(in the rows, 128 means zero)
One turn sends every row of this set to another row. A few are shown first. Where does it send the rows asked after them?
vido: [122 109 110 121 108  92 177 112 105 117 149 153 138 129 124 129 137 149
 151 114 111 147 163]
nof: [141  89 129 139 143 154 139 137 114 140 137 126  97 165 107 127 147 143
 150 122 117 134 129]
nef: [118  97 126 125  78 105 142 133 124 126 142 149 120 119 118 135 134 153
 140 117 136 143 167]
vazo: [ 78 164 149 136 146 127 133 152 131 145 112 141 112 141 112 132 129 117
 145 132 115 127 143]
neti: [142  91 136 156 149 146 159 115 108 141 132 112 119 143 114 124 127 141
 138 125 111 143 120]
mup: [107 176 126 121 116 129 149 128 127 136 133 138 110 173 117 132  99 127
 146 123  98 117 124]
vak: [162  99 138  96 135 132 128 151 118 155 150 139 149 129 124 135 143 157
 148 134  98 100 139]
seleg: [122 143 126 100 144 157 131 143 123 132 125 138 106 161 124 133 126 160
 149 128  82 118 169]
veb: [ 84 176 138 154 114 133 141 153 136 132 116 128 121 139 113 125 146 127
 146 127 116 135 142]
Tel: [132 164 135 144 152 141 158 143 117 145 103 137 111 130  88 154 117 133
 130 131 138 115 145]
rila: [160 152 148 148 141 134  90 139 130 144 122 149 153 131 107 147 128 128
 136 117 117 132 148]
pavot: [147 103 119  89 101  94 138 148 118 138 145 138 150 124 130 127 125 171
 155 121 136 121 133]
pom: [172 124 127 145 136  98 146 134 128 131 140 139 135 185 123 128 140 146
 147 123 106 132 115]
Mimu: [108 176 140 145  97 134 150 123 137 141 129 133 114 129 123 120  92 130
 132 133 110 128 114]
bamuz: [150 112 112  94 105  93 154 145 115 134 151 142 151 116 136 117 134 171
 160 124 129 128 128]
livun: [161 143 145 101 105 106 166 141 132 138 145 123 112 141 103 142 101 116
 141 133 119 103 146]
Numu: [164 150 144 118 107 107 186 137 133 137 151 131 114 107 112 123 107 116
 141 144 116 116 134]
Daf: [165 153 131 105  97 113 174 154 137 130 157 138 100 133 108 126 131 120
 156 136 115 110 142]
kido: [147 103 123  93 116  90 148 140 113 141 145 143 153 111 134 121 117 165
 151 126 133 124 127]
Pase: [ 91 102 132 141 141 102 155 148 106 126 148 153 144 116 122 113 142 147
 160 124 105 150 122]
pim: [ 84  87 147 139 125 106 124 152 113 131 136 139 143 130 111 132 124 147
 148 119 123 140 130]
dop: [ 84 179 137 150 147 121 161 136 123 134 116 130 132 140 117 124 134 121
 146 129 100 135 139]
Gibuk: [163 171 123 148 133 136 112 142 126 127 133 154 155 144 113 138 160 137
 153 110 104 138 149]
vit: [129 166 126  94 145 112 106 151 103 134 135 161 121 111 124 134 136 131
 169 133 116 134 160]
Loko: [131 174 120 112 132 102 126 120  92 120 126 126 160 128 121 147 118 136
 155 120 107 138 163]
vefu: [145 102 126 161 128 157 157 134 117 135 144 125 104 133 117 108 159 148
 148 127 117 147 120]
luta: [162 165 137 151 165 129 120 133 122 140 132 167 153 111 121 127 141 126
 146 125 102 142 137]
gub: [135 175 118 144 131 147 159 155 119 131 113 138 104 143  89 149 143 141
 143 124 136 118 150]
Rako: [136 178 121 154 152 140 178 140 113 136 113 143 112 116  96 138 136 136
 141 133 129 127 139]
Fidis: [ 91 105 123 140 108 108 139 158 111 114 147 138 144 148 114 125 155 156
 164 108 111 144 133]
deru: [169 117 142 145 145 107 136 151 140 145 144 166 111 143 130 109 144 143
 147 142 118 136 105]
Tigis: [132 172 134 130 102 118 109 139 111 128 128 134 142  83 124 131 129 141
 150 133 130 145 159]
vufer: [165 110 135 117 130 127 151 131 113 146 148 123 174 116 130 129 140 159
 142 133  88 108 135]
vid: [124 144 141 134 131 150 146 113 122 132 112 112 138 122 130 129  97 162
 122 133  84 129 158]
Gikif: [170 115 149 169 110 107 131 135 142 140 131 129 136 145 125 124 127 150
 128 133 127 139 110]
Vizi: [126 153 131 132 123 164 143 145 135 133 131 143 103  99 138 104 138 167
 144 142  91 137 155]
Kar: [108 179 130 125 116 138 147 143 136 143 142 160  91 138 126 112 116 127
 153 136 105 124 115]
Zuke: [114  90 131 105 129  95 149 127 113 140 145 174 112 115 123 130 121 140
 147 126 125 138 158]
vegif: [167 111 134 118 106 140 135 154 125 146 153 131 154 108 129 123 160 166
 148 135 100 110 136]

vido turns into nef
vegif turns into vak
kido turns into bamuz
And these:
gub turns into Tel
vazo turns into dop
Gikif turns into deru
Loko turns into Tigis
pim turns into Pase
Numu turns into Daf
Gibuk turns into rila
Vizi turns into seleg
nof turns into neti
Mimu turns into Kar

One turn sends every row of this set to another row. A few are shown first. Where does it send the rows asked after them?
Zaku: [124 158 137 136 110 140  98 168 111 106 115 143 124 122  92  96 101 101
  78 149 114 155 112 159 143 135 120  88 149 116 117 158]
nariv: [143 138 135 148 137 172 133 144 124 134  95 132 124 115  86 121  99 128
  98 127 141 155 105 156  94 155 137 125 119 112 129 138]
Der: [166 139 136 155 129 161 120 153 125 112 124 128 111  96 103 106  89 124
  78 151 149 135 125 163 109 151 108 111 133 111 151 121]
leko: [113 115 175 126 126 126 149 121 106 168 126 147 153 115 115  93 105 126
 108 107 133 148 144 165 153  99 144 112 137 125 154 185]
Lebis: [103 128 130 144 110 107 125 135 116 134  99 149 134 122  90  71  72 122
  84 126 152 142 140 165 172 146  73 118 120 112 138 142]
lidip: [173 145 150 133 120 160 120 133 146 147 124 129 140 113  81  92  93 137
 102 110 152 112 121 160 117 153 123  97 121 117 136 153]
tunar: [127 120 162 153 148 104 155 147 108 147  93 137 115 111 120  96 101 109
 118 115 102 151 137 145 123 111  73 149 120 121 126 168]
rar: [144 131 175 162 131 122 148 141 114 153 111 132 125  99 123  78  97  91
  96 132  97 155 111 181 134 117  95 144 141 113 120 126]
gove: [ 91 141 113 146 124 107 127 115 115 138  98 142 125 123  78 100 100 126
 100 124 113 121 175 137 150 134  87 117 118 103 132 150]
butu: [135 154 138 129 126 125  92 132 104 160 100 130 139 111 104  79 120 105
  82 138  95 133 122 176 137 116 152  99 157 107 130 138]
Koseb: [138 141 172 137 148 125 132 149  89 117 117 157 124 105 137  78  88  80
 101 130 123 112 102 141 130 135  77 142 114 124 129 142]
fala: [124 146 132 142 143 169 123 129  92 104  80 125 148 117 105 117 100 118
  90 133 126 134 123 133 116 140 124 157 101 117 145 120]
ref: [165 134 191 157 124 122 134 156 116 133 103 135 127 116 118  74  86 103
 126 117 125 151 102 162 128 118  72 132 128 128 139 153]
batem: [164 120 151 131 124 139 115 142  91  93 102 143 131 103 138 110 101 125
 108 132 133 164  99 139 132 130 141 125 141  97 116 162]
geni: [152 151 151 124 142 168 115 123  92 112 106 137 158 157  97 102 100 102
  90 129 116 104 131 134 127 160 114 135 143 128 140 147]
romi: [136 134 136 132 126 113 123 139  72 106  90 136 138 101 108 110 118 104
 112 139 128 151 101 120 116 136 130 120  98  99 104 153]
ludu: [147 133 140 140 150 147 122 113  97 131  81 107 145 118 104 116 109 131
 119 120 107 102 162 122 111 122 116 137 120 121 164 142]
torev: [124 117 176 142 130 127 148 140 103 150 124 143 147 103 100  96 122 117
  98 142 153 141 167 137 172 100 114 136 134 114 179 180]
Giseb: [ 98 150 115 164 121 123 119 133 101 115  91 149 111 114  86 102  95 116
  98 148 140 155 130 150 130 142  93 120 111  94 140 112]
ragir: [133 151 158 164 125 127 140 163 105 117  97 142 119 106  99 105 109  92
 107 143 115 161 100 154 108 135  91 143 104 109 111 153]
lavo: [122 132 177 141 115 134 135 128 112 141 138 141 154 100  86 102 131 116
 107 138 148 121 169 120 174 102 122 109 124 112 168 172]
gifa: [116 132 122 145 112 117 107 144  94  92 110 140 134 121 103 100 102 105
  66 147 132 161 139 135 159 139  94 107 130 114 116 123]
Rof: [121 120 175 126 132 135 152 143 109 158 138 148 141  97  97  94 116 117
 103 135 154 138 151 136 167 101 133 113 134 118 170 190]
kibi: [129 155 133 109 126 114  83 148  94 146  93 148 141 137 102  66 101 119
  87 123 128 142 121 166 148 117 127  96 144 123 147 170]
porel: [156 155 124 125 132 166 114 127  84  86 124 127 135 113 112 104  87 119
  83 153 130 117 134 137 123 142 126 125 126 111 155 128]
fufel: [157 128 153 144 123 156 144 124 136 161 125 116 127  87  91  95  90 116
 103 129 119 120 110 173 121 150 140 100 138 107 123 126]
dilos: [158 113 162 118 116 111 123 118  73 109  95 129 152 108 121  85  84 118
 142 118 138 129 107 121 149 130 117 111 115 110 130 160]
Zake: [160 151 147 138 130 148 108 115 107 116 103 122 171 126 107  86 102 126
  83 118 137 101 152 137 139 130  93 148 104 126 159 122]
gom: [115 121 123 136 133 111 107 111 101 125 109 175 126 139 116  90  96 121
  89 118 153 143 134 136 156 151  99 113 142  98 121 123]
ropo: [135 137 181 146 124 134 141 137 123 156 148 146 143 110  87  99 136 115
 101 132 149 140 165 132 158  97 113 108 135 118 166 171]
vut: [148 107 151 153 135 155 113 149 134 137  99 130 135 106  96 107 102 113
  82 121 159 110 119 140 125 171 103 104 129 128 132 116]
zam: [115 127 168 144 106 115 132 123 104 149 126 122 175 104  89  97 127 107
  90 127 130 104 172 142 157 106 119 101 108 131 154 159]
fotif: [136 130 167 154 125 149 136 154 111  86 112 148 124  94 139 102  81 110
  98 134 123 157 102 151 144 128  94 151 123 110 120 144]
difo: [141 127 182 163 113 123 160 117 104 153 133 129 135 104  99  94  96 117
 132 136 136 118 160 169 133 108 104 113 129 114 187 159]
Lufab: [139 112 145 122 112 112 132 108  75 129  93 122 150  90 117  91  94 110
 121 138 105 127 112 145 156 136 152 118 135  89 114 150]
bigin: [104 104 179 156 113 119 146 125 109 154  99 138 159 104 114  97 105 127
 105 119 137 138 160 166 170 102 117 136 129 118 168 170]
Nezi: [153 138 147 146 130 141 126  99  85 126  99 109 162 114 116  93 109 107
  90 141  98 113 147 149 137 126 118 154 132 108 148 104]
Gega: [110 158 127 134 142 117  95 148 125 168  98 143 114 118  89  93 122 121
  96 116 105 128 148 154 121 109 120  88 136 120 137 162]
Tezi: [130 122 185 147 124 141 161 133 109 147 141 135 135 107  85 100 107 112
 121 142 151 136 160 131 162 106 107 111 139 120 184 167]
Semu: [138 133 172 150 108 119 147 129 121 168 141 130 160 124  76  98 130 111
  92 124 131 128 169 163 137 114 115  97 130 128 145 174]
fum: [177 110 154 138 124 107 117 140  83 123  91 148 122 110 115  98 105 112
 123 143 146 122 108 142 122 160 114 115 144  88 122 172]
Vulo: [109 160 153 144 127 142  80 156 120 129  88 172 121 125 107  84  98 105
  99 131 119 117 111 171 150 136 112 113 155 106 143 156]
Megol: [135 120 181 136 132 135 139 135  96 149 131 131 143 103  96  98 121 111
 118 140 150 133 157 123 157  93 126 101 139 126 187 163]
Totiz: [140 123 174 134 127 118 140 110  84 156 137 129 144  98 116  92 105 116
 127 127 139 113 153 146 131  94 132  95 120 123 184 151]
Muli: [125 111 148 121 134 106 131 139  89 139  79 129 127  92 114 103 102 120
 139 117 106 126 122 127 132 120 130 113 120 107 121 193]
gepi: [141 128 149 146 147 159 152 131 141 159 115 118 114 102  88 113  89 130
 122 108 122 114 139 143  98 139 108 108 120 127 143 145]
Mek: [111 176 119 132 134 136  97 141  90 126 100 154 113 127  91  97 106 111
 104 142 120 155 109 154 110 125 136  98 127 103 140 139]
pada: [107 129 128 156 109 115 145 105 114 140 115 134 135 107  91  85  87 108
  82 140 115 133 148 166 167 148  96 126 129  96 116 111]

Nezi turns into pada
tunar turns into gepi
And these:
fotif turns into Der
ref turns into lidip
Mek turns into romi
Koseb turns into vut
lavo turns into torev
zam turns into bigin

